(in the rows, 128 means zero)
runs of hidden systems:
k_917, run 1 (11 x 20):
[[134 116  89 115 133  88 144  62 137  47  99 146 120 103 142 146 111 117
  117 109]
 [178 157 119 136  95 104 133  83  91 102 144 125 133 163 177  95 102 149
  145 176]
 [169 149 169 138  81 111  94 120 160 138  87 192 145  97 164 125 114 144
  141 142]
 [127 126 140 176 103 115 111 120 184 141  97  78 170 138 170 160 158 105
  122 169]
 [125 105 216 157 158 112 119 107 146 139 171 120 166 124 113 118 166 153
  124 147]
 [124 114 144  80 168 178 120 119 160 125 121 150 189 145  83 152 161  94
  142 162]
 [184 161 127 141 196 152 132 177 118 156 150  93 150 150  89 136 117 108
  146 129]
 [100 127 132 109 200  83 133 160 139 168  97 165 116 145  84 147  94 141
  104 106]
 [ 89 141  85 127 111 117 175 116  95 183 153 117 112 164  88 170 105  95
  123 138]
 [133 137 118  86 104 118 183 122 105 173 152 131 105  95 118 122 143 174
  166  61]
 [ 98 160  56 102 124 125 154  97 178 105 108 115  84  88 130 102 134 122
  152 127]]
k_917, run 2 (11 x 20):
[[ 90 169 135 112 103 186 111 102 135 146 156 116  91 139 151  80 126 148
  129 194]
 [144 150 170 115  84 202  88 166 158 146 113 122 114 105 122 110 133 139
   91  96]
 [ 84 108 107 156 142 152 123 188 167 105 131  86 159 124 148  99 140 109
   74 103]
 [ 69  90 148 144 171 165 102 143  80 118 189 142 110 129 142 119 127 139
  108 137]
 [121  82 120  83 110 185 100 172  82 114 109 156  96 152  99 130 141 105
  147 114]
 [161 106  85 166 136 119 127 179 101  83 124 101 107 105 114 140 114  92
  133  63]
 [104  79 101 131 159  59 135 115  86  72 122 151 102 141 162 127 105 149
  111 109]
 [136 112 111 130  62 113 125  84  67 104 137 171 103 150 132 139 107 109
  160 166]
 [210 125 128 131  71 110 126 118 123 112  88 130 138 102 170 146 143 136
  165  90]
 [134 122 122 175 135  58 126  99 183  82  98 115 147 110 165 112 139 131
  138 161]
 [138 130 194 139 129 122 106  48 124 116 147 134 147 148 149 151 133 143
  119 190]]
k_998, run 3 (11 x 20):
[[116 156  99 122  48 156 137 132 141 128 117 162 165 149 139  90 112 106
  122 181]
 [174 148 140 152 139 148  95 155 123 169 132 113  93  82 174 139 138 145
  180  96]
 [ 65  85 145 143 158  96 113 146 177 106  91  99 117 149 123 105 150 137
   80 138]
 [135 120 153 150  98 171 133  88  81 118 186 111 150 130  98 184 129  90
  109 132]
 [155 109 108  55 132 162 144 167 124 116 101 156 172 145 140  84 153 154
  164 105]
 [130 141  86 190 153 107 100 155 128  98 130 146  87  98 118 116  86  84
  148 151]
 [128 123 164 101 178 113 117 115  98 160 111 102 105 183 152 171 105 170
   75 113]
 [112 103 133 140  29  97 162 133 125 130 115 154 156 135  82 123 132 106
  115 119]
 [154 140  84 117 158 141 143 101 128 135 137 129 152  73 188 176 149 126
  186 101]
 [104 114 137 122 156  87 118 110 143 101 120 130  91 160 126  54 137 158
  151 188]
 [164 174 173 135 110 159 100  84 142 139 122 119 107 110  85 178  94 107
   83 129]]
k_998, run 4 (11 x 20):
[[152 108 146 115 170  51 156 125 103 154 107 111 115 182 124 146 123 169
  138 109]
 [113 130 134 140 100  67 164  83 152 132 119 174 157 107  67 158 110 101
  124 138]
 [157 176 101 100 140 122 168  80 132 169 142 111 163 132 163 154 131 149
  182 153]
 [126 155 161 132 132  91 129 121 182 142 131 152 112 109  97  59 134 160
  160 166]
 [125 193 144 148 153 162 117 101 191 163 136  87 136 106 115 165 116 110
   91 150]
 [118 139 167 129 113 148 156 164 130 169 179  89 174 154 120  74 158 161
  119 132]
 [ 85 130 121 130 143 191 114 168 162 145 152 165 143  67  98 131 148  88
  144 122]
 [101 129  84 112 177 175 129 165 110 145 149  55  94 167 134 113 145 123
  137 142]
 [105 105 149 117 135 139 128 159  95 113 154 144  78 119  55 102 115 132
   95  77]
 [101 144  53  88 121 160 155 138 113 119 124 125 140 132 147 159  95 104
   85  89]
 [111 109  99 132  89 101 145 141  63 128 160 152  81 128 167  90 116 168
  158 109]]
k_680, run 5 (11 x 20):
[[151 155 101  52  87 154 139 109 136 122  79 117  76 147 103 114 119 141
  130 106]
 [159 163 102 183 135  88 147 157 161 110 137 101 128  71 149  95 102 139
  122  82]
 [ 57 111 158 130 152 114 122 101 140 124 151 160 155 128 169 111 124 163
   68 151]
 [116 148 132 112  41 190 120 113 107 146 146 120 103 151 119 110 138 117
  146 176]
 [174 121 134 118 127 177 109 167 159 106 106  89 129  84 142 126 161 127
  135  63]
 [ 84  91 124 185 190  92 121 140 157  84 144 105 150 133 125 104 142 106
  112 157]
 [123 124 148 112 127 178 106 114  57 121 164 163 133 174 109 158  98 109
  102 159]
 [164 114  93  89  80 139 137 187 118 139  66 130 123 155 111 123 139 112
  157  95]
 [130 104 106 195 162  69 121 147 135 122 126 132 127  76 170 161 127 116
  153  96]
 [ 83  85 163 111 145  85 131  61  98 118 133 142 116 176 132 153 130 154
  100 160]
 [184 165 116 101  54 142 153  91 103 115 127 140 119 134  89 125 118 112
  160 134]]
k_743, run 6 (11 x 20):
[[101 119 190 171 172 132  93  88 118 149 177  91  95 123 138 165 140 140
  105 151]
 [111 104 161  87  93 147 160 131 140 132 131 133 164 152  45 111 166 118
  121 127]
 [171 148  81 139 169 167 128 174 134 105 143 129 181  92 132 136 116  83
  151 103]
 [ 87 115 122 127 200  86 111 170 135 152 102 129  99 166 161  98 123 160
  123 149]
 [108 141 144 150  85 111 123 112 100 158 138 162  84 138  64 164  80  96
  107 148]
 [148 113 104  92  92 146 162 140  96 160 116 107 154 129 152 179 152 136
  138  59]
 [107 118  81 150 145  73 162 112 140  83 152 147 124  75 163  79 136 143
  167 120]
 [121 155 142  85 175 166  97  61 115 119 137 125  70 142 129 142 108 146
  119 167]
 [169 156 139 113  51 136 147 142 139 129 101  91 125 165  91  86 119 137
  104 115]
 [148 141 137 162 131 134 109 142 164 113 121 150 178  59 186 148 109 120
   93  87]
 [ 54  97 143 137 139 135 115 122 129 149 153 127 138 156 181 102 157 151
  132 189]]
k_299, run 7 (11 x 20):
[[154 100 155 121  92 150  77 140 137 127  80  97  85 139 167 116 172 142
  170 139]
 [162  94 149 192 114 107 101 143 140  72 105  86 120 121  95 145 136  80
  109 114]
 [134  79 152 122 147 142 117 125  95  84 131 142 206 169 135 164 127 111
   80 127]
 [156 110 137 117 112 118 128 140  87 136 132 183 168 171 113 105 139 121
  193 185]
 [191 142 127 133 145 102 100 133 133 158  69 141 107 129 142 180 120 120
  180 134]
 [139 118 131 161 139  45 159 117 127 138 105  81 132 172 111 170 111 120
   97 114]
 [126 130 156 112 118 110 174  74 113 143 166 169 192 121  98 173 123 129
  111 118]
 [137 155 105  66 142 128 167  88 157 152 120 137 165 134 138 107 159 153
  192 160]
 [154 187 137 162 182  96 125 108 177 153 133 103  91  93 115 119 113 141
  156 148]
 [ 96 166 152 128 149 124 133 117 177 159 115  96 133 140 114 152  99 138
   36 122]
 [ 83 154 124 135  92 160 174 149 134 177 192 129 186 118 107 106 135 122
  111 127]]
k_900, run 8 (11 x 20):
[[ 87 155  99 133 169  99 109 108 184 107  88 139 120 136 149 116  95 121
   97 176]
 [151 171 179 154 110 159 112 127  82 181 184 112 112 150 129 133  97 146
  105 146]
 [101  85 149 112  78 150 121 186 163 145  84 135 155 125 119 121 166 124
  105  95]
 [124 124  77 183 142 137 133 118 133 103 168  94 142  84 174 133 154  94
  180 141]
 [120  91 171  88 200 126 115 103 104 111 130 116  82 154 103 128 153 168
  131 115]
 [145 158  88 116 102 156 135 132 139  94 104 127 133 161  63 120  91  66
  111 161]
 [177 135 111 135 143 117 130 183  82 145 132 143 156 135 191 126  92 159
  121  81]
 [ 54  86 140 157 100  74 114 131 137 154 111 178 103 129 123 125 134 127
  135 164]
 [150 148 128 120  80 170 131  67 100 145 148  99  97 109 140 197 143 112
  143 119]
 [146  97 136 101 118  88 166 129 150  80 106  94 148 137 109  77 166 161
  119  81]
 [130 163 112 146 168 132 111  94 158  77 144 179 158  85 140 119  89 107
  121 164]]
k_299, run 9 (11 x 20):
[[176 104 121 151 175 145 101 164  75  62 154 144 119 120 126 110 117 112
  149 111]
 [127  98 122 109 137 107  89 143  96  92  73 176 105 181 151 120  83 132
   94 146]
 [167 127 128 167  51 101 128 134  61 142 138 137 121 150 162 151  96 123
  138 134]
 [156  82 141 111  90  77 138 118 130 117  78 150 143 108 158 154 156 153
  145  74]
 [126 105 113 151 121  85 143  49 132  81 132 104 138 127 139 154 156 108
  158 164]
 [188 143 204 103 155 135 116  66 130 105 135 120 153 145 117 135 137 164
  120 142]
 [165 172 130 136 110 112 134 126 186 115  93 135 187 152 108  94 110 110
  120 182]
 [139 154 156 177 163 117 112 150 155 185 140 127 188 120 173 163 123 131
  125 148]
 [ 77 107 167 120 127 100 134 146 162 202 105 131 135 152  83 148 162 130
  130 147]
 [131 145 111 125 134 171 156 121 131 172 147 103 140 108  72 192 147  75
  158 121]
 [129 124 105  77 222 128 164 153 133 133 134 110 142 150  85 116 137 143
  138  86]]
k_743, run 10 (11 x 20):
[[111 116  71 125 160 174 130 172 159  97 128  80 130 117 131  87 173 103
  168 136]
 [122 124 145 154 206 114  98 155 120  93 139 113  80 141  90 108  92 126
   84 126]
 [106 119 133  98 104 132 132 153 106 142 102 160 151 189  99 150  88 118
   60 123]
 [150 120  95 150  75 129 132 180  77 146 133 167 149 109 173 136 114 118
  159  97]
 [ 86  83 100 118 145 104 111 113 125 121 101 144  67  97 185 138 160 146
  175 122]
 [124 119 125 128 105 113 144  53 100  88 150  89  74 151  93 134 131 114
  125 154]
 [202 135 153  73 120 143 147 102 125  81 112 121 163 140 113 125 125 151
  100  78]
 [148 157  99 141 123 114 119 136 168  97 101 149 186 122 193  84 105 137
  124 164]
 [131 139 192 164 133 138  62 122 130 167 126 133  91 130 171 132 123 151
  132 186]
 [107 103 175 137  63 133 123 127 163 158 101 105 124 133  78 152 178 105
  122 131]
 [146 106 128 158 157 138 152 138 130  99 167 101 198  95 116 161 160  89
  134  88]]
k_680, run 11 (11 x 20):
[[176 121 160 121 183 130 115 138  80  77 163 170 161 144  99  99 100 133
  123 133]
 [125 130  94 104 114 129 107 164 143 132  60 180 144 168 141 134  94 108
  120 165]
 [159 131 149 186 100  99 107 168  96 192 128 112 107 132 171 164 115 135
  146 115]
 [ 94  74 177 117 115  84 141  95 153 147 107 148 140 108 107 174 175 139
  129 106]
 [147 149  96 126 126 132 167  53 119 115 162  90 141 132 113 158 149  99
  175 165]
 [185 152 146  69 193 138 130 128 126 108 124 151 124 127 104  94 118 171
  149 102]
 [118 180  99 149 140  98 116 147 187 131  86 149 119 127 122 104  77 109
  108 173]
 [128 159 173 156 113 133 123 141 106 202 158 121 142 143 168 151  96 158
   76 117]
 [ 75 106 144 109  67 134 157 135 164 178 126 137 143 107  93 121 183 131
  147 124]
 [124 142  92 133 164 179 138  93 141 128 167  75 116  82 143 161 162 104
  165 124]
 [122 111 145  90 210 129 130 133 124  91 142 110  96 156  70  82 132 154
  111 114]]
k_900, run 12 (11 x 20):
[[ 94 156 130 114 126 189 109  91 146 131 143 107 140 165 148 119 118 118
   81 196]
 [173 128 165 132  99 184  99 195 111 132 141 103 131 143 134  75 145 143
  134 112]
 [ 90  80 107 168 152 129  83 179 163  96  89 122 126 112 158 137 145  90
  114 129]
 [122 103 127 165 159 136 118 111  53 119 188  93 110 162 139 160 132 111
  136 156]
 [140  70 142  74 109 148 125 147  89  99  99 155 120 165  67 132 143 118
  126 101]
 [170 136  45 142 113 105 142 138 110  82 100 144 151 132 160 136 100  89
  159 134]
 [139 108 159 135 150  53 122 108  81 137 130 166  94 142 158 137 100 178
  131 113]
 [114 131 148 115  48 110 134  71 142 136  99 160 124 139  93 160 118 108
  103 159]
 [194 154 138 124  78 126 156 104 130 130 129 103 179 102 174 136 147 151
  144  90]
 [108 108 168 140 162  71 123 109 197 105 115 150 157  89 134  94 157 159
  133 142]
 [141 179 155 130 161 168 105  67 157 152 146 112 135 122 119 165 116 107
  125 190]]

runs to name:
run 13 (2 x 20):
[[108  96 103 125 120 130  93 139  99 137  76 141  84 130 184 191 109 118
  111 103]
 [117  94 126 167  60  79 161 104  74 109 156  96 102 156 120 116 139 128
  133 135]]
  k_900
run 14 (2 x 20):
[[137 140 145 141 182  86 139 114 209 104 106 100 153 113  84 114 144 122
  128 141]
 [143 172 162 146 184 134 131 121 136 164 161 123 187 154 104 154  99 118
   95 167]]
  k_743
run 15 (2 x 20):
[[139 128 110 141 104 135 125 203  81 181 117 143 119 154  98 162  97  94
  133 101]
 [ 93  89  98 149 137  70 164 161 116 152 123 124 108 100 130 159 135 130
  138  59]]
  k_917
run 16 (2 x 20):
[[148 101 165  98 136 139 127 157  77  92 157 134 116 161 120  69 126 182
  104  94]
 [103 118  89 130  98 150  88 149 153  83  76 175 133 129 150 115 104  86
  108 166]]
  k_900
run 17 (2 x 20):
[[ 99  99 119 174  80 109 132  95 140 110 137 167 171  93 125 155 147  76
  155 162]
 [172 113 136  82 158 162 120  92  87 119 124  96 133 171 176 152 158 157
  161 137]]
  k_680
run 18 (2 x 20):
[[117 131 159 128 178 144 102 101 112 179 147 124 115 105 180 197 131 157
  127 117]
 [103 111 151 121  92 120 161 128 150 142 128  89 126 161  45 101 172 113
  137 152]]
  k_900
run 19 (2 x 20):
[[110  90 148 166 120 101 127 170  80 147 148 105 154 192 167 101 130 148
  115 152]
 [109  85 155 118 115 145 100 133 127 144 108 185 124  87  91 189 148  99
  144 108]]
  k_998
run 20 (2 x 20):
[[120  95 137  98 134 116 133 130  77  96 125 173 136 194  70 123 101 113
  102 151]
 [177 138  90 132 105 135 150 156  70 145 139 163 163 122 125 176  97  98
  154  93]]
  k_917
run 21 (2 x 20):
[[156 155  98 158  75 143 152 140 135 138 132  39 125 130 168 117 142 126
  127 103]
 [ 92  88 174 140 155 124 115 134 133 100 166 163 140  75 147  91 148 169
  110  94]]
  k_998
run 22 (2 x 20):
[[138  79 168 144  91 152  95 115 114  66 132 127 166 155 128 114 161 108
  125 173]
 [204 114 143 118 151 176  83 151 115  88 103 142 157 128 127 150 136 100
  156 128]]
  k_998
run 23 (2 x 20):
[[149 105 148 126 197 167  71 165 117 133 108 101 103 156 159 138 151 135
  155 143]
 [114 101 142 168 105  61 130 145 152 112  93 133 108 152  56 115 123  96
  113 146]]
  k_743
run 24 (2 x 20):
[[117  62 114 150 117 131 118 192  86 136 117 112 117 163 101 149 159  81
  159 121]
 [150  78 118 107 160 130 121 137  66 100 119 155 115 135  94 186 126 101
  145  90]]
  k_299
run 25 (2 x 20):
[[165 131 111 129  93 152 137  74 111  67 150  57 105 135 147 108 149 123
  144 134]
 [167 135 169 107 148 146  98 128 141  61 128 166 147 103 140  76 112 165
   97 106]]
  k_998
run 26 (2 x 20):
[[106 113 115  97 182 142 149 107  68 122 167 173 159 156  97 174 105 108
  115 136]
 [154 133  96  71  92 127 153 155  92 162 101 169 125 171 104 108 124 130
  186 142]]
  k_900
run 27 (2 x 20):
[[112 173  46 143 120 125 157 120 131 123 127 105 111 115 167 137  73 113
   94 109]
 [ 89 118 157 127 125 108 152 120 104 136 181 135 112 107 164  91 127 195
   98  85]]
  k_299
run 28 (2 x 20):
[[ 89  49 165 136 140 134  77 128 108  89 106 145 118 169 127 144 144 110
   99 156]
 [164  73 134 136  91 132 119 142  72  90 120 142 154 172  90 148 141  82
  144 140]]
  k_743
run 29 (2 x 20):
[[138 164 146  43 155 185 133 101 143 145 107 111 124 147 118 139 127 165
   96 104]
 [119 184  93 142 118 140 151 191 156 147 149 115 136 130  90  62  94 111
  113 139]]
  k_917
run 30 (2 x 20):
[[165 161 108 164 156 154  77 148 152 101 120 135 126 111 161 102 108 103
  165 185]
 [148 117 194 150 141 111  68 147 129 146  82 120 108 165 148 160 105 147
   73 133]]
  k_917
run 31 (2 x 20):
[[154  95 142 116  97 120 119 116 145 126  99 148 184 119 192 134 181 149
  178 143]
 [145 122 146 166 158 109  95  85 155 105 129 112 112 110 130 132 161 112
  190 194]]
  k_743
run 32 (2 x 20):
[[158 123 104 170  97  78 151 148 153 106  83  89 173 148 137 147 117  99
  100 109]
 [131 112 168 153 170  87 118 105 102 140 162 183 172 111 177 151 114 159
  128 133]]
  k_743
